In the rows, zero is written as 128.
Each path is a new rotation, seen through one point. The rows after it are directions, each followed by how far the rotation turns it, in degrees each step (0 if it stays put).
Each turn is a multiple of 5 degrees from 10 to 175, or 0.
Each row of a path follows its step; steps can be skipped.

step 0: [131 136 129 119 134 111 138 133 133 126 126 118 124 130 120 123 134 131
 139 125 132 118 128 122 127 124 127 131 124 124 137 135 129 128 125 125
 129 129 124 126 133 123 132 137 121 130 130]
step 1: [136 127 125 127 127 129 124 130 133 137 131 129 131 127 128 119 138 130
 136 132 121 124 127 118 132 128 132 122 132 115 129 136 133 139 125 129
 139 134 125 129 131 135 133 136 121 137 126]
step 2: [130 123 125 120 126 131 122 130 125 128 117 126 122 129 128 125 131 137
 147 136 130 125 128 122 127 125 119 125 129 129 133 122 122 124 127 130
 132 129 121 125 128 139 140 135 121 124 126]
step 3: [132 134 129 118 125 116 126 131 137 131 129 124 124 131 121 123 124 123
 139 127 127 120 126 126 129 121 125 125 125 124 132 132 125 132 130 134
 130 130 136 134 131 137 132 139 128 115 139]
step 4: [135 130 125 128 120 124 114 128 131 135 125 123 130 129 127 127 136 135
 126 126 122 128 141 120 126 120 125 124 134 121 132 134 131 126 121 140
 126 136 130 133 124 137 129 136 124 132 129]
step 5: [123 138 113 123 133 130 126 131 127 138 113 124 124 129 120 137 133 138
 136 127 127 124 124 124 128 124 126 124 127 135 128 124 134 124 128 136
 126 133 126 131 128 132 135 134 123 124 131]
step 6: [130 136 133 130 128 126 131 127 134 130 123 125 133 134 125 129 129 127
 134 126 136 129 128 128 126 123 131 129 121 124 123 129 133 134 121 135
 127 135 129 137 143 136 129 139 118 127 145]
step 7: [133 132 122 129 128 123 121 130 120 133 123 121 131 122 135 124 140 131
 130 116 136 131 127 123 123 124 125 124 121 116 132 132 124 127 120 134
 126 138 118 135 132 133 128 133 126 130 125]
step 8: [128 134 117 119 135 128 127 132 121 129 118 127 119 124 119 122 141 128
 135 134 136 129 121 128 122 133 126 132 128 127 133 133 134 129 134 135
 137 132 129 136 132 132 130 130 128 131 136]
step 9: [136 134 138 123 122 126 133 128 116 127 117 119 127 127 130 120 122 124
 137 128 128 129 127 126 130 127 127 122 134 122 129 135 137 127 121 130
 131 133 132 135 137 136 135 131 122 133 136]
Directions:
[128 126 125 128 126 129 125 129 128 130 125 127 127 128 129 130 131 129
 126 130 131 127 127 130 130 131 128 127 131 130 129 126 127 129 131 128
 129 128 128 127 129 128 128 127 127 128 126] : 120
[126 128 127 128 128 132 131 127 127 128 125 128 129 127 128 129 124 129
 128 129 126 127 127 127 128 127 128 125 129 128 129 128 131 131 130 128
 130 130 128 127 126 127 128 128 126 132 128] : 95

step 0: [132 119 127 125 118 135 138 124 134 120 133 126 121 124 133 129 121 130
 130 126 134 122 128 128 119 128 125 117 129 130 130 125 122 134 126 135
 138 126 132 132 121 126 120 136 134 123 127]
step 1: [129 126 133 126 129 115 129 127 123 129 125 130 130 132 132 124 117 128
 125 128 125 121 137 115 125 129 119 128 133 118 128 121 129 128 132 134
 134 134 123 137 134 126 127 127 119 131 118]
step 2: [128 126 121 132 125 125 139 123 130 136 130 129 133 127 123 129 133 115
 127 124 117 130 131 133 133 132 118 124 129 132 125 134 118 128 131 132
 124 128 130 126 126 121 135 116 121 136 125]
step 3: [127 126 137 129 126 131 125 124 120 123 135 125 128 127 129 118 133 121
 132 129 137 132 130 123 136 139 126 118 136 130 132 136 125 121 132 126
 115 127 130 119 134 128 122 129 133 123 130]
step 4: [123 127 130 123 129 130 129 127 130 119 123 130 139 141 125 130 128 126
 135 133 131 123 130 125 130 131 135 135 125 140 116 133 130 120 129 127
 125 123 117 134 131 138 130 133 129 131 126]
step 5: [132 124 123 128 128 128 136 131 131 115 127 129 137 134 124 135 126 133
 125 130 124 137 123 124 125 122 134 131 120 122 137 125 119 130 123 122
 121 120 136 123 121 129 118 128 128 134 130]
step 6: [134 128 135 132 128 128 122 125 124 121 128 131 125 130 128 132 128 131
 125 134 131 125 121 129 125 119 129 121 133 129 135 128 131 149 126 123
 122 142 121 133 129 132 125 122 124 127 127]
step 7: [133 126 126 135 127 125 124 131 127 120 122 125 122 122 126 128 130 125
 128 134 122 131 130 132 132 137 122 138 138 133 131 122 124 132 123 131
 135 124 127 140 119 129 143 129 127 123 122]
step 8: [120 115 126 136 142 125 129 136 123 132 128 128 122 118 127 128 125 124
 122 126 127 133 120 124 129 128 125 123 130 121 129 134 125 119 127 126
 127 133 129 130 133 130 135 138 130 136 134]
step 9: [122 129 120 138 128 127 120 128 135 134 136 121 124 126 135 129 123 116
 128 135 134 119 130 125 126 129 128 131 117 130 120 133 130 126 127 126
 125 129 126 125 127 137 125 118 126 121 137]
Directions:
[127 129 130 129 130 127 128 128 129 128 128 127 128 127 131 127 127 128
 133 130 128 127 128 127 131 126 127 131 126 130 127 126 128 131 130 128
 129 126 126 126 128 128 130 127 128 130 125] : 135

step 0: [129 121 128 131 133 111 125 119 121 129 125 124 131 128 125 124 125 137
 126 128 142 122 120 129 124 119 129 130 126 132 125 129 134 125 122 131
 131 128 130 128 128 132 132 138 134 120 135]
step 1: [127 125 131 125 122 130 134 121 127 126 112 130 132 126 126 127 117 133
 126 136 131 126 119 125 128 124 109 128 127 126 123 120 125 118 133 128
 128 133 127 125 132 136 126 128 126 129 128]
step 2: [126 134 131 126 138 130 119 125 134 125 125 126 137 133 127 115 119 124
 137 129 134 124 120 127 130 135 125 132 125 120 137 128 132 133 132 129
 133 138 127 121 128 134 123 132 121 132 130]
step 3: [123 122 116 126 141 128 120 136 126 127 133 128 126 124 122 125 119 128
 128 132 126 124 127 141 134 126 126 136 126 133 118 129 135 124 127 133
 125 131 122 119 134 134 126 132 124 124 126]
step 4: [122 127 126 133 135 125 131 124 121 138 132 133 133 129 117 130 134 126
 133 139 130 137 122 127 123 131 120 128 126 133 125 135 129 117 124 130
 126 136 129 136 129 138 126 136 125 132 124]
step 5: [124 134 128 132 134 127 132 128 129 126 118 127 125 128 128 127 139 136
 128 128 137 139 124 130 141 134 123 129 124 127 127 124 133 125 125 139
 135 133 133 125 132 127 115 125 125 129 131]
step 6: [121 125 126 133 130 117 125 128 131 123 131 117 137 132 133 121 125 125
 125 131 133 121 130 136 139 131 121 127 133 125 128 133 124 126 121 140
 128 131 137 135 132 135 131 123 124 124 133]
step 7: [118 118 127 123 138 123 132 123 131 132 118 125 124 126 127 127 119 131
 136 126 131 132 122 135 126 114 123 126 125 129 124 138 126 128 121 123
 126 128 132 131 133 133 127 127 128 127 140]
step 8: [117 133 124 126 129 126 136 125 126 130 116 135 136 133 125 121 122 139
 132 135 134 124 129 127 123 128 120 127 127 127 136 131 139 125 133 133
 131 126 123 127 133 133 127 123 136 124 123]
step 9: [132 119 123 126 135 125 128 126 121 117 128 131 134 130 122 123 122 126
 127 126 129 128 127 132 124 130 121 127 124 123 138 116 139 129 132 134
 134 129 138 123 135 133 125 133 118 129 136]
Directions:
[126 126 129 128 128 129 125 127 129 128 131 124 127 124 129 127 126 127
 131 128 126 128 130 129 129 126 128 127 131 130 130 130 128 130 127 129
 129 129 129 126 126 129 127 128 129 129 127] : 95
